In the rows, zero is written as 128.
Named turns come first, each shown by rows before and after it. Which turns, in which order, take the first row of each pair that follows to the second? Write the first one first, as in the answered first pair.
C:
[124 121 135 134 121 144 129 103 132 122] |-> [111 125 125 125 109 141 133 112 128 125]
[129 125 108 137 128 128  85 151 145 135] |-> [135 117 111 145 131 137  88 147 142 139]
[133 104 116 159 139 144 155 124 114 113] |-> [107 125 102 124 118 126 158 150 115 114]
L:
[ 92 150 107  91 106 117 141 149 164 129] |-> [150 142 136 126 151 108 104 100 185 122]
[122 132 143 142 112 151 171 192 101 153] |-> [ 88 146  93 117  99 109 158 129 174 162]
[122 165 114  85 123  80 112 124 133 138] |-> [166 158 143 114 147  92 100 111 123 128]
J:
[117 151 127  83 103 109 131 188 100 126] |-> [130  72 114 162 143 178 156 110 123 127]
[121 133 136 126 129 136 128 144 105 118] |-> [121 125 134 141 130 143 133 132 107 120]
[148 126 131 112 132 144 120 126 126 136] |-> [136 129 125 108 123 146 128 130 126 138]
Q:
[119 138 118 135 133 122 135 150 126 135] |-> [127 137 122 134 139 119 131 148 127 134]
[118 108 114 132 122 140 148 155 116 133] |-> [135 120 131 128 130 134 135 164 112 131]
[142 140 151 102 127 109 131 145 106 111] |-> [138 145 147  99 121  95 123 127 126 110]
[114  81  98 162 125 171 162  93 146 131] |-> [132  81 125 165 128 191 165 130 109 127]

Each pair is 2 to 3 turns apart.
[189 180 189  92 108  62  81 212  81 103] |-> [155  30 134 213 135 212 168 114 102 114]
C L J
[111 168 133 113 125 106  97 109 135 107] |-> [113 162 150 114 120 130 111 156  95 112]
L L
[160 165 155 119 131  97  90 158 112 120] |-> [168 156 160 130 137 104  90 149 112 119]
Q L
[121  89 123 145 138 160 161 119 131 134] |-> [128  95 137 144 135 163 157 146 108 133]
L Q
[122 103  94 140 132 139 136 103 131 143] |-> [153 144 133 112 134 103 104 141 108 133]
L J
[171 141 182 142 161 122 109 132 117  86] |-> [108 172 140  81 113  82 118 151 138  96]
L Q L
[192 118 170 166 165 178 142 106 102 133] |-> [110 188 108  62  98  86 131 123 158 145]
J L
[115 148 124  75 119  97 117 149 121 122] |-> [ 96  89 102 122 124 159 153 112 128 127]
J Q L
[176 150 125 151 151 101 103  87 151 119] |-> [184 120 139 178 157 157 135 126 103 118]
Q L
[172 123 192 154 144 195 130 148  88 147] |-> [ 80 170 107  64  75 122 129 133 158 164]
J L
[149 144 130 143 160 105 105  51 186 122] |-> [190 154 183 153 177 120 103 106 126 112]
L Q
[165 132 171 123 159  91  85 126 149  91] |-> [149  80 150 161 168 140 116  88 157  98]
J J
[122 130 155 153 133 147 123 219  65 144] |-> [124 145 156 141 133 124 108 222  73 140]
J J C
[133 127 142 174 133 181 154 167  81 144] |-> [ 94 142 113 139 106 166 163 184  92 148]
L Q
[182 151 177 157 132 143 127 155  86 141] |-> [146 125 150 159 114 176 162 166  75 146]
C J
[157 117 146 174 169 118  95  93 141 100] |-> [113 126 110 144 145  96 100  72 177 107]
L L L
[105  83 111 145 120 178 174 119 140 159] |-> [ 94  86 102 137 116 170 171 116 152 159]
L Q L
